In the data rows, the value 500 means zero.
Some points, each followed by its number:
  431  464  469  442  643  468  463  492  433  441  454  662  449  446  439  498  454  487  500  662  436  690  458  456  441  454  463  477  463  700  433  454  470  469  478  457  466  685  447  774  461  459  493  446  752  446  492  680  470  464  449  492  462  451  441  455  439  446  466  459  460  470  469  483  461  467  675  768  443  488  436  435  440  445  449  432  434  499  469  471  446  715  455  440  436  476  448  460  473  436  460  444  440  468  420  439  444  481  506  466  481  464  465  437 0
  426  464  476  452  656  458  465  487  441  438  444  679  450  454  438  501  460  473  491  667  447  666  452  463  440  444  460  478  463  689  435  459  468  471  478  457  468  700  432  755  462  461  499  452  739  439  496  686  469  472  451  502  453  447  431  457  443  463  467  467  463  460  468  479  465  466  685  758  445  473  425  436  440  450  453  448  429  498  470  463  451  686  448  444  440  469  453  468  470  440  464  447  441  482  425  444  441  487  502  457  477  452  453  433 1
  430  453  810  450  450  466  476  490  435  441  443  439  461  445  439  493  458  478  504  439  442  463  827  464  801  827  454  479  808  479  821  460  805  452  477  445  456  442  442  466  468  471  508  443  464  438  490  493  478  466  812  492  452  443  823  452  810  452  462  471  451  460  475  478  460  466  457  454  440  809  434  439  440  457  453  441  438  485  465  453  449  496  453  444  424  472  448  463  472  440  459  449  806  470  424  445  427  483  496  456  480  459  457  433 2
  428  462  463  452  440  464  470  477  896  446  912  435  449  442  441  493  890  475  493  436  895  458  449  459  442  448  452  473  469  468  442  465  467  453  474  458  453  440  433  458  466  463  509  436  466  449  496  483  476  470  446  504  448  448  446  460  449  461  467  469  466  477  467  484  462  466  462  460  439  477  918  440  441  445  445  916  433  504  460  463  457  498  897  925  888  471  457  454  468  918  449  446  441  467  420  438  921  484  499  457  482  460  454  910 3
  434  463  476  454  439  928  465  491  941  451  898  442  457  450  446  507  957  481  500  445  433  465  444  464  441  450  453  469  469  474  433  462  465  460  477  454  465  424  434  458  458  950  494  440  475  447  483  484  473  470  449  505  443  447  436  449  443  461  909  474  466  459  472  483  462  469  456  473  449  482  892  437  440  442  447  897  432  501  457  468  445  498  953  429  932  475  453  462  476  444  448  436  441  472  429  443  901  479  506  970  475  460  458  443 4
  413  474  469  444  440  455  461  484  889  439  899  441  449  439  448  491  458  471  505  440  897  462  440  462  443  449  461  470  474  478  427  467  468  461  482  450  456  435  442  467  460  461  497  443  468  445  482  485  475  462  452  494  450  462  432  454  441  459  475  465  459  465  463  486  450  469  438  470  444  472  907  449  436  870  455  914  431  499  459  473  446  485  890  913  864  460  454  462  471  915  457  447  435  481  419  447  904  485  499  454  475  459  459  913 5
  419  468  852  453  431  454  463  491  439  442  445  432  457  443  440  496  449  476  505  435  797  474  851  822  799  851  466  476  463  471  834  460  464  473  488  455  456  433  441  457  460  462  495  441  471  425  494  481  460  858  856  498  448  461  841  459  439  461  474  478  861  463  461  484  456  469  456  466  441  483  428  438  442  817  450  436  427  503  464  460  455  487  441  442  436  464  446  454  478  438  454  441  436  464  427  441  446  484  505  464  476  460  452  432 6
  431  463  467  455  701  463  472  496  437  443  452  691  451  444  460  497  454  479  498  694  441  460  454  457  441  451  469  471  472  470  446  459  463  465  483  460  724  702  438  455  460  454  512  445  471  441  494  481  466  464  451  502  459  735  430  451  447  467  467  475  455  475  706  493  456  725  446  467  435  481  435  441  720  443  450  435  433  506  462  716  451  483  432  442  438  465  452  460  711  445  451  452  437  478  426  441  441  726  506  463  486  459  454  438 7
  427  464  471  448  700  463  473  488  434  437  436  704  458  444  442  494  456  472  501  703  443  455  454  469  443  454  465  708  465  473  424  458  468  455  713  451  700  713  442  463  454  461  495  448  468  439  500  489  469  472  452  493  454  708  435  458  438  460  470  470  454  468  461  482  457  705  704  460  446  478  422  431  706  446  441  433  425  498  457  464  451  489  449  430  427  463  447  462  711  436  459  445  435  475  430  428  433  482  505  461  484  472  451  441 8
  427  462  477  454  689  462  464  487  439  440  451  439  459  444  438  493  452  466  507  686  438  471  447  458  437  447  460  469  473  471  426  466  462  472  490  453  733  684  459  462  455  450  504  445  470  436  498  484  458  474  451  491  453  726  431  455  424  714  466  468  460  464  720  492  459  716  450  460  435  482  425  443  726  442  443  439  440  495  471  746  449  486  450  438  428  467  444  465  470  442  459  445  444  719  430  445  441  731  501  463  484  463  460  430 9
  788  465  464  456  441  461  471  492  436  446  440  445  793  831  449  499  446  474  507  437  438  462  450  463  441  452  452  480  463  470  437  456  465  461  484  453  464  435  779  470  457  462  509  809  476  439  493  485  482  481  447  505  453  446  437  458  438  468  460  467  460  456  472  489  454  471  450  453  442  485  427  819  444  448  774  436  815  513  468  465  447  480  446  432  436  468  452  471  471  448  811  829  436  480  427  797  433  479  504  456  475  461  756  445 10
  791  468  465  451  445  464  464  489  431  441  443  437  802  825  440  502  445  477  503  437  440  469  446  470  437  451  460  481  476  475  436  453  463  470  480  459  459  437  765  457  463  456  488  813  462  440  493  492  476  464  444  506  456  449  443  460  433  454  468  470  467  467  463  482  458  461  459  470  447  487  440  817  449  439  776  436  814  498  471  466  448  483  441  441  433  469  449  462  474  450  805  829  453  469  430  799  434  475  492  463  481  465  764  441 11
Which three points above are nearest to each new point, looking only along the 6 directions in which the numbered points spread most? Their numbers follow each, nearest first.
  424  463  469  877  432  455  458  487  437  904  434  439  461  439  443  502  453  896  501  438  436  462  449  457  447  454  899  471  466  473  426  467  464  467  481  453  466  435  443  466  459  454  492  445  464  925  494  490  476  472  442  500  459  440  432  904  444  461  468  467  476  470  465  479  907  464  462  461  898  490  440  440  442  450  455  429  436  501  468  461  919  484  445  439  430  479  899  912  474  443  453  445  439  479  929  453  437  488  498  459  483  464  454  443 : 8 1 0
  422  892  466  458  442  459  467  480  438  908  435  451  451  450  887  504  452  905  498  434  442  468  450  457  440  451  452  476  456  470  445  456  464  469  474  450  469  439  435  458  460  459  495  450  470  864  501  481  481  470  452  499  455  450  436  898  446  469  465  468  460  886  456  484  457  460  455  465  910  480  431  442  446  454  444  431  435  502  453  450  920  491  449  436  425  469  917  894  476  442  457  447  448  469  903  450  444  487  507  455  493  461  458  434 : 8 1 0
  424  466  470  999  440  469  470  483  435  435  445  440  448  442  444  499  453  476  504  433  446  467  452  455  445  453  950  479  462  475  431  999  463  462  478  994  460  432  438  463  999  470  491  440  467  999  500  483  478  471  448  504  453  458  442  456  432  466  465  469  461  461  947  478  971  472  463  469  438  483  427  435  438  448  448  440  440  499  999  466  446  481  446  438  423  475  442  465  474  435  460  448  445  477  922  452  442  479  503  462  483  955  999  439 : 8 9 7
  423  461  472  447  442  461  469  495  920  439  925  438  448  445  433  497  933  481  502  442  434  459  448  462  445  454  462  472  464  466  425  457  456  458  477  452  464  428  443  451  462  467  498  429  468  438  495  490  480  460  437  505  455  453  428  461  435  467  471  471  467  457  468  489  454  465  451  461  447  482  929  443  445  449  441  933  444  498  463  455  461  495  938  910  920  471  448  461  471  922  460  451  447  483  422  438  917  469  497  929  471  457  462  913 : 3 5 4
  416  466  465  975  443  468  461  496  434  444  452  442  453  439  453  511  452  483  503  445  439  462  443  467  436  459  930  466  470  471  433  933  456  466  487  454  467  427  435  460  941  466  511  447  470  989  503  480  476  472  446  500  458  447  444  874  432  459  470  464  460  460  464  483  945  467  457  464  862  481  429  443  443  449  443  435  435  494  454  461  896  490  446  435  432  474  444  933  478  448  461  440  442  474  951  449  436  475  502  451  936  458  450  438 : 8 1 7
  430  464  472  462  443  461  770  496  431  435  440  436  460  444  440  494  452  479  499  436  442  460  455  450  432  456  458  468  466  470  435  455  464  456  487  745  461  439  737  463  464  457  506  704  466  436  493  492  477  474  447  494  753  450  429  457  444  777  463  776  458  462  730  483  457  463  458  469  441  483  427  440  431  453  444  439  432  496  463  762  448  495  447  442  432  769  443  469  485  446  460  451  437  471  415  739  447  481  508  457  477  766  461  441 : 8 9 7
  423  455  463  459  426  465  778  494  442  443  440  440  448  440  437  510  453  472  501  439  438  466  455  462  445  462  461  484  456  475  420  458  458  462  483  753  462  417  763  471  458  462  502  734  464  449  495  492  474  468  440  498  772  451  441  459  437  791  472  786  468  474  457  492  457  464  449  452  446  476  422  435  431  448  443  441  439  503  735  754  446  491  448  437  425  788  453  455  478  436  452  437  432  479  422  743  437  491  492  459  472  775  456  440 : 8 9 7
  423  461  475  999  437  468  460  483  438  443  439  443  452  448  439  502  461  478  500  443  440  466  448  453  446  452  951  471  473  477  434  999  462  458  481  967  461  433  448  466  999  466  504  446  470  999  491  492  472  480  446  502  455  457  438  456  441  459  466  472  453  471  944  489  974  463  463  455  433  474  430  445  435  448  445  430  435  499  999  469  450  483  459  441  423  465  448  462  471  436  453  445  445  961  921  443  434  476  492  458  487  449  999  445 : 8 9 7
  425  471  473  442  438  457  467  480  446  447  841  436  460  455  444  500  452  479  499  440  888  465  450  901  440  456  463  476  465  468  440  448  470  465  479  456  468  430  443  466  453  468  501  440  465  440  504  483  474  460  837  494  449  453  433  450  450  471  462  472  856  466  467  483  452  474  451  463  438  485  867  442  440  897  448  858  427  495  451  462  445  490  443  894  436  467  453  459  478  890  453  444  441  474  427  435  852  475  484  459  473  450  466  886 : 5 3 6
  420  464  467  451  696  470  476  483  439  449  440  702  444  447  450  497  448  472  497  700  436  468  451  461  438  441  450  697  463  476  432  461  465  466  708  447  687  711  450  465  467  454  497  443  464  440  495  489  470  470  438  494  453  703  435  457  436  463  465  480  459  469  466  489  461  702  702  460  435  481  430  440  706  444  451  440  431  498  463  455  454  478  444  436  425  461  449  469  705  440  462  442  435  477  427  446  442  477  500  462  479  456  463  430 : 8 7 9
  428  459  467  999  447  464  476  486  438  444  457  438  449  431  432  500  452  484  504  440  435  461  443  461  448  459  951  479  460  466  441  999  467  462  485  964  462  432  444  465  999  465  502  446  471  999  503  489  475  478  442  500  449  442  432  465  447  465  468  470  460  456  465  489  967  467  448  468  445  484  431  440  440  453  444  437  424  490  999  459  444  481  451  433  425  466  453  467  470  445  460  449  440  944  920  437  437  475  504  454  955  460  999  436 : 8 9 7
  422  459  469  456  446  463  469  494  885  438  891  435  452  442  440  506  454  480  498  443  899  467  449  452  447  453  458  480  464  471  443  455  457  462  482  455  464  425  433  458  468  449  497  450  467  440  491  479  486  469  450  496  448  446  444  455  444  468  474  454  454  458  453  499  456  466  456  464  438  478  905  444  439  886  459  916  433  502  467  464  445  493  890  905  871  480  448  456  477  905  452  453  443  475  427  445  899  476  500  456  485  460  455  917 : 5 3 4
  422  896  464  449  439  455  468  492  440  913  444  450  451  438  890  502  439  902  502  441  445  462  451  460  443  450  457  480  476  471  429  451  466  457  481  455  448  432  443  469  461  450  497  438  473  877  500  483  472  479  448  498  447  455  444  906  434  461  486  473  469  884  468  481  457  467  460  463  918  486  432  446  436  449  447  438  438  504  459  451  918  488  453  441  431  465  912  903  468  443  450  448  446  470  904  453  436  484  505  462  485  466  460  446 : 8 1 0
  426  911  469  448  443  459  469  486  439  919  439  437  454  447  914  498  462  479  497  442  447  469  442  469  441  453  452  483  462  468  439  465  462  896  485  453  460  421  440  467  459  452  498  449  471  444  490  484  914  464  444  491  451  452  439  881  430  465  470  461  464  894  473  918  455  471  445  457  920  495  433  436  443  437  445  432  435  500  471  469  897  498  451  437  434  467  925  463  473  454  457  448  437  476  857  439  438  478  497  469  476  456  457  433 : 8 1 9
  430  900  465  453  426  464  457  484  435  926  444  434  451  441  902  501  450  896  499  436  443  470  454  455  434  454  464  478  468  477  429  462  468  461  490  444  456  431  448  462  465  461  504  440  466  434  496  489  902  472  437  503  444  450  440  895  437  465  473  473  461  891  462  485  452  469  453  459  927  478  429  438  432  443  453  431  436  500  461  465  917  482  441  431  430  465  924  888  478  442  461  444  446  474  893  443  440  484  500  457  477  458  472  429 : 8 1 0
  425  891  472  453  438  921  477  478  430  926  447  441  455  447  933  492  456  477  501  431  434  469  448  456  436  450  459  486  467  480  440  463  463  923  472  449  465  433  450  463  463  906  498  442  460  439  492  491  925  464  446  496  448  444  436  452  450  463  919  468  459  897  457  481  469  466  459  469  914  482  425  447  433  454  449  432  431  500  462  452  870  483  450  437  423  467  918  456  469  441  467  450  448  476  426  451  444  483  507  453  481  465  450  440 : 8 1 0
  778  464  477  448  441  458  471  492  441  438  448  439  456  445  446  501  454  475  495  437  443  466  813  455  799  784  449  469  799  473  787  458  804  471  472  443  464  438  444  466  459  454  505  442  465  441  481  486  469  461  452  514  456  454  799  460  813  471  465  476  467  457  466  481  461  464  451  461  448  806  429  442  444  449  452  428  786  495  462  463  451  484  442  445  425  474  455  463  472  444  464  444  804  480  430  446  430  481  491  457  473  467  456  438 : 2 6 8
  433  464  474  446  435  949  470  493  886  869  445  445  449  446  901  493  938  485  507  436  443  908  459  463  451  463  455  478  465  465  434  463  469  908  477  459  457  429  442  470  460  957  498  443  467  446  494  488  476  470  446  502  452  456  446  457  436  459  942  463  464  461  463  481  454  466  457  463  443  483  429  438  441  451  461  431  429  502  469  455  454  488  905  446  891  472  443  460  465  444  462  449  446  469  437  440  443  485  503  928  472  460  456  438 : 4 1 0
  433  462  473  999  446  456  468  493  446  440  443  438  459  444  444  493  453  473  496  445  443  470  450  454  437  458  941  467  463  481  438  999  450  463  482  461  455  435  443  468  995  459  495  447  468  999  499  474  471  468  456  505  459  459  435  458  443  457  466  468  456  468  464  481  980  473  454  471  447  477  426  444  443  441  458  442  436  488  969  461  457  491  438  435  432  475  449  914  475  443  457  439  440  910  937  436  434  479  500  466  962  463  887  435 : 8 9 7
  420  916  465  449  445  469  468  482  436  934  441  441  446  443  898  503  452  484  501  434  438  458  446  462  435  458  469  473  466  465  435  463  461  884  477  452  463  433  438  456  459  456  499  455  470  439  490  478  908  476  451  502  460  451  442  903  440  467  471  468  464  897  469  906  464  469  452  470  934  484  441  457  444  447  452  436  438  504  461  455  899  487  447  435  429  463  925  460  474  449  460  444  436  470  866  442  437  479  509  466  485  456  455  441 : 8 1 9
